W = [[54, 51, 46, 54, 71], [56, 40, 60, 52, 41], [63, 87, 57, 66, 86], [67, 67, 32, 82, 51], [58, 59, 62, 50, 25], [41, 32, 10, 62, 69], [58, 60, 72, 51, 60], [56, 59, 60, 53, 50], [58, 67, 56, 61, 68], [82, 65, 73, 73, 74], [57, 62, 58, 56, 60], [52, 64, 57, 20, 72], [60, 58, 58, 54, 45]]
W[0, 0]	54
W[9, 0]	82
W[7, 4]	50
W[10, 3]	56
W[1, 4]	41
W[0]	[54, 51, 46, 54, 71]
W[4]	[58, 59, 62, 50, 25]
W[:, 4]	[71, 41, 86, 51, 25, 69, 60, 50, 68, 74, 60, 72, 45]
W[11, 0]	52
W[9]	[82, 65, 73, 73, 74]
W[:, 1]	[51, 40, 87, 67, 59, 32, 60, 59, 67, 65, 62, 64, 58]
W[11, 3]	20
W[12, 0]	60
W[2]	[63, 87, 57, 66, 86]
W[3, 1]	67
W[11, 4]	72
W[5, 2]	10
W[1, 1]	40
W[10, 0]	57
W[4, 4]	25
W[9, 3]	73
W[4, 2]	62
W[10, 4]	60
W[6, 3]	51
W[12, 2]	58
W[8, 2]	56
W[7, 2]	60
W[:, 3]	[54, 52, 66, 82, 50, 62, 51, 53, 61, 73, 56, 20, 54]
W[1, 2]	60
W[0, 3]	54
W[2, 3]	66
W[7]	[56, 59, 60, 53, 50]
W[7, 1]	59
W[6, 0]	58

a = [ -7  36 -24 -14 -21  17 -22 -11  25 -14]
a[-10] -> -7
a[-6] -> -21
a[-3] -> -11
a[9] -> -14

A =
[[29 44 38 48]
 [16 41 64 31]
 [44 75 61 86]
 [57 72 65 97]
 [52 59 65 53]
 [54 49 54 50]
 [40 52 44 60]
 [86 26 45  7]
 [53 31 21 39]
 [29 39 29 46]
 [47 48 47 46]
 [38 59 47 60]]
A[0][0]	29
A[8][2]	21
A[:, 2]	[38, 64, 61, 65, 65, 54, 44, 45, 21, 29, 47, 47]
A[:, 0]	[29, 16, 44, 57, 52, 54, 40, 86, 53, 29, 47, 38]
A[2]	[44, 75, 61, 86]
A[9]	[29, 39, 29, 46]
A[3][1]	72
A[5][3]	50
A[9][1]	39
A[10][3]	46
A[8][3]	39
A[1][0]	16
A[8]	[53, 31, 21, 39]
A[0][2]	38
A[10][2]	47
A[3][0]	57
A[6][3]	60
A[3]	[57, 72, 65, 97]
A[3][2]	65

X =
[[-591  226 -187 -280  428  398  363 -216  630  342 -187 -428  380  296]
 [ 780  226  -11  116   -1  489  558  648  -31  282  -11 -165 -391  -62]
 [ -59  226  324 -195  -61  -16  -47 -122  265  259  324 -111  -42 -107]
 [ 791  226  188  193   62  449  263  748  250  209  188 -348 -193 -295]
 [ -18  226  232 -186  -98   57  118  -18  -26  136  232   71  139  315]
 [ 257  226  632 -266  900  154 -132 -158  436  342  632 -196  473 -247]
 [-199  226  371 -420  913  -68 -192 -127  614  489  371 -605  404  -25]
 [ 794  226  145  169   51  468  328  731  194  223  145 -326 -241 -273]]
X[0,0] = -591
X[-8,-1] = 296
X[-5,8] = 250
X[5,-12] = 632
X[-6,10] = 324
X[6,11] = -605
X[-1,-11] = 169
X[-4,-2] = 139
X[4,-5] = 136
X[-3,-4] = 632
X[-5,-1] = -295
X[6,-11] = -420
X[6,12] = 404
X[:, 7] = [-216, 648, -122, 748, -18, -158, -127, 731]
X[7,-5] = 223
X[7] = [794, 226, 145, 169, 51, 468, 328, 731, 194, 223, 145, -326, -241, -273]
X[4,-14] = -18
X[:, 1] = [226, 226, 226, 226, 226, 226, 226, 226]
X[0,-4] = -187
X[-7,12] = -391
X[5,-9] = 154
X[:, -1] = [296, -62, -107, -295, 315, -247, -25, -273]
X[6] = [-199, 226, 371, -420, 913, -68, -192, -127, 614, 489, 371, -605, 404, -25]
X[-4,-13] = 226
X[-2,-9] = -68
X[4,-4] = 232
X[0,6] = 363
X[:, 4] = [428, -1, -61, 62, -98, 900, 913, 51]
X[-4,-8] = 118
X[7,2] = 145
X[-2,-6] = 614
X[-3] = [257, 226, 632, -266, 900, 154, -132, -158, 436, 342, 632, -196, 473, -247]
X[-4,2] = 232

arr = array([ 37,  20,  -3,  -1,   8, -30,  25,  -7,   0,   8,   7,   0])
arr[0]: 37
arr[10]: 7
arr[2]: -3
arr[1]: 20
arr[4]: 8
arr[7]: -7

grid =
[[-15   4 -16 -14   0  16 -15   3  -3  -2 -19  10  -7 -16   5]
 [ 21 -30 -26 -18  -5  19  -7 -41  -2   9  -6   9  13  -5 -31]
 [  3  -1   0  -8 -36   5   1  -2  15  -1  -3  25  30  -1 -20]
 [ -3  -5  10 -13 -28  -8   0  -4   0   3 -23  30   8   4 -18]]
Indices start at 0.
row 0 col 0	-15
row 1 col 5	19
row 1 col 10	-6
row 3 col 2	10
row 1 col 7	-41
row 2 col 3	-8
row 1 col 3	-18
row 1 col 14	-31
row 1 col 0	21
row 1 col 2	-26
row 2 col 10	-3
row 2 col 4	-36
row 0 col 3	-14
row 3 col 11	30
row 2 col 8	15
row 2 col 12	30
row 0 col 12	-7
row 3 col 9	3
row 0 col 6	-15
row 0 col 4	0
row 1 col 6	-7
row 0 col 11	10
row 1 col 12	13
